Rows swapped in pairs by one turn or mirror: which row each one swaps with:
Sil: [-0.33 -1.73  1.85 -2.42  3.19 -0.19 -6.37 -0.25  0.74 -0.50  0.76  0.83
 -1.51 -4.87  1.69  3.18  3.26  0.59]
nebo: [-2.39  0.74  1.12  0.09  2.89 -4.51  0.99 -0.04  1.04  0.08 -4.50  1.74
 -1.85  0.02  4.90  1.16 -0.99 -0.04]
Tamin: [ 1.75  0.52  2.43 -4.67  5.22 -4.98 -4.12  0.82 -1.63 -3.64  0.74  1.61
 -2.86 -1.07  2.00  2.87  0.27  1.39]
linum: [ 2.59  0.58 -0.31 -2.08  3.77 -4.19 -0.67  2.22 -0.05 -2.21 -2.21  2.00
  2.65 -3.43  2.26  4.10 -1.09  1.00]
lidez: [ 0.74 -0.58 -0.88  0.89 -0.21 -2.11 -0.79  4.56  3.31 -3.93 -3.52 -0.11
  0.20  3.08  0.84 -1.70 -0.18  1.18]
bobog: [ 1.95 -0.97 -0.28  1.65 -0.81 -0.07  0.35  3.14  3.88 -3.70 -3.45  0.07
 -0.75  2.37  0.42 -1.39 -0.34  0.55]
rak: [-2.06 -0.14  0.71 -3.05  3.80 -1.22 -4.33  2.39  2.35  0.99 -3.99  2.84
  1.01 -3.44  1.56  3.09 -1.28  2.20]
bupa: [ 0.69  1.32 -0.39  3.48 -0.13 -2.42 -3.49 -1.33 -1.64 -1.12  2.58  0.46
 -2.89  1.42 -2.63  0.91  1.52 -0.30]
fega: [ 0.94 -0.21  0.30  2.95  1.18 -1.00 -4.44 -0.76 -1.07 -0.42  1.99  0.20
 -4.67  2.39 -2.94  1.04  1.39  0.43]
defat: [ 0.75 -1.82  0.11 -0.05  0.05 -1.86  1.32  4.80  3.42 -2.17 -3.16 -0.06
 -0.73  3.86  0.90 -0.85  0.68  0.78]
teg: [ 0.86 -0.12 -0.18  2.11  0.12 -1.34  1.36  3.21  3.45 -2.67 -3.71  0.86
 -0.53  3.17  1.65 -0.97  0.89  0.36]
Zare: [ 0.09 -0.76 -1.08  1.68  0.07 -0.06 -0.09  4.88  3.13 -2.68 -2.83 -0.74
  0.00  2.87  1.02 -1.44  1.24  0.32]
givi: [ 0.24 -3.87  1.27 -2.79  3.95  0.59 -6.06  0.00  0.37 -2.25 -1.19  1.13
 -2.19 -4.29  1.97  1.51  2.09  1.33]
sov: [ 3.09  1.09  1.19 -3.02  3.27 -5.38 -0.49  3.39  1.91 -0.92 -0.24  3.11
  0.26 -2.98  3.09  2.72 -0.04 -0.07]
fes: [-1.20 -2.22  0.62 -3.09  4.09  0.22 -6.35  0.41  0.80 -0.65 -0.12 -0.09
 -1.55 -3.97  2.48  2.15  2.75 -0.36]
lebav: [ 1.67  0.94  3.74 -3.48  4.93 -4.87 -4.74  0.37 -0.29 -3.24  1.04  1.37
 -2.07 -2.34  2.50  3.58  1.03 -0.12]
lega: [-0.57  0.28 -0.71  3.39  0.43 -1.29 -3.91 -1.25  0.01 -0.31  1.77  0.72
 -4.33  1.07 -3.01  1.44  0.97 -1.34]
Kub: [-0.72 -3.58  1.76 -0.82  5.10 -2.42 -4.82  0.13 -1.42 -0.26  0.42 -1.28
 -3.97  0.84  0.57  0.19 -2.12  3.70]
Fivif: [-0.30 -2.14  2.40 -1.26  3.70 -3.24 -3.70 -0.73 -1.54  0.45  1.13  0.43
 -2.71  0.00  0.17 -0.66 -2.47  5.06]
raliz: [ 0.19  0.16 -1.11  2.73 -0.07 -1.25 -5.31  0.27 -0.88  0.57  1.75 -0.18
 -3.17  2.28 -2.73  1.08  1.84 -1.43]
Det: [ 1.92  0.64 -0.46  3.33  0.68 -1.25 -3.80 -0.39 -0.57 -0.69  0.84  0.14
 -5.14  1.54 -2.98  1.92  1.28 -1.76]
gopaf: [ 0.69  1.45 -0.91  2.54  1.18 -1.39 -3.97 -0.14 -1.27 -1.23  1.23  0.61
 -4.69  2.84 -3.19  1.87  0.17 -1.47]
petef: [ 3.32  0.76  0.62 -2.53  2.93 -4.45 -0.49  2.60  0.81  0.15 -1.23  3.20
  0.13 -3.26  3.61  3.75 -1.31  0.12]
lekon: [-0.07  2.14  0.38  3.11 -0.24 -2.10 -4.18 -0.19 -0.36 -0.33  0.17  0.94
 -3.91  2.36 -3.59  1.57  1.18 -0.98]
bovoz: [ 2.07  0.63  3.36 -3.10  4.80 -5.70 -4.33  0.61 -1.56 -3.99  1.24  1.18
 -1.57 -1.39  2.78  2.66  1.14 -0.02]
tel: [ 1.22  0.22  2.88 -3.24  5.43 -5.65 -4.40  0.51 -1.13 -4.35 -0.02  0.65
 -2.32 -2.59  2.52  2.51  1.23  1.03]
Berel: [-0.71  1.50 -0.62  2.87  0.29 -2.62 -5.33 -0.73 -1.27 -0.66  0.81  0.54
 -4.54  1.24 -3.03  1.37  1.80 -1.12]
fum: [ 3.21 -0.44  0.55 -2.50  3.27 -3.32 -1.28  3.36  1.26 -1.70 -1.27  2.11
  2.66 -2.71  3.79  4.23 -0.27  1.14]
vib: [ 0.01 -1.50 -0.34  2.42 -0.45 -0.83  0.95  3.92  3.63 -1.97 -2.86 -0.92
 -1.28  2.40  0.24 -1.07 -0.29  0.65]
muvit: [ 0.03 -0.11 -0.31  0.97 -0.72 -0.07  0.37  3.02  3.63 -4.13 -3.06  0.44
 -1.05  3.24  0.70 -1.77 -0.39  0.38]
mafe: [ 1.30 -1.42 -0.91  1.76  0.54 -1.49  0.64  4.01  3.73 -4.22 -2.49 -0.13
 -0.47  3.05  1.10 -1.16 -0.16  0.15]
nisa: [-2.44  0.06  1.24 -0.28  4.99 -3.51  0.20  1.36  0.01  0.13 -5.10  0.96
 -2.48  0.36  4.75  1.29  1.25 -0.27]
vem: [-0.39 -3.23  0.60 -2.50  4.97  0.62 -6.45 -0.45  0.39 -1.22 -0.80  1.96
 -0.72 -3.76  0.41  1.77  2.84  1.28]
sig: [ 0.73 -0.46 -0.81  1.58 -1.19 -2.37  0.19  3.20  3.02 -3.44 -2.23 -0.39
  0.86  3.19  1.71 -1.98  1.04 -0.13]
kopu: [ 2.58  0.28 -0.08 -2.67  2.94 -4.73 -1.23  1.90  0.62 -1.17  0.08  2.17
  2.70 -2.79  3.49  3.30 -1.60  0.52]
butap: [ 0.18 -0.39 -0.14  4.34  0.47 -2.34 -2.59 -1.29 -1.46 -1.42  1.10 -0.46
 -4.45  1.67 -2.61  1.55  1.31 -0.69]
vapod: [ 0.92 -0.70  0.50  1.61  0.08 -1.26 -0.94  3.80  3.08 -4.47 -3.56 -0.28
 -0.57  3.99 -0.22 -1.72  0.78  0.97]
Fubev: [-0.98 -0.93  1.48 -3.49  3.91 -0.11 -4.56  2.44  2.42 -0.22 -3.88  2.97
  1.84 -2.31  2.02  3.33 -1.06  1.58]
zerek: [-2.20  0.18  0.68 -4.53  3.59 -0.50 -3.69  1.63  1.98  0.01 -4.40  3.38
 -0.06 -2.21  2.29  2.58 -0.36  1.93]
fegas: [-0.46 -0.66  0.22  2.49  0.68 -2.09 -3.69 -2.33 -1.88 -0.50  1.11  0.82
 -4.03  2.14 -2.87  1.88  2.08 -0.14]
daz: [-1.12 -1.34  1.63 -3.64  3.54 -0.24 -5.80  0.99  1.31 -1.16  0.04 -0.86
 -2.55 -5.13  0.63  2.19  2.69  0.78]
gamim: [-2.27 -0.65  1.12 -3.30  3.20  0.21 -4.75  2.23  2.37  1.04 -3.99  2.84
  1.23 -1.97  1.89  2.25 -0.55  1.59]

lebav swaps with Fubev
nebo swaps with Kub
rak swaps with tel
Sil swaps with fum
fegas swaps with defat
lega swaps with mafe
Fivif swaps with nisa
linum swaps with daz
raliz swaps with sig

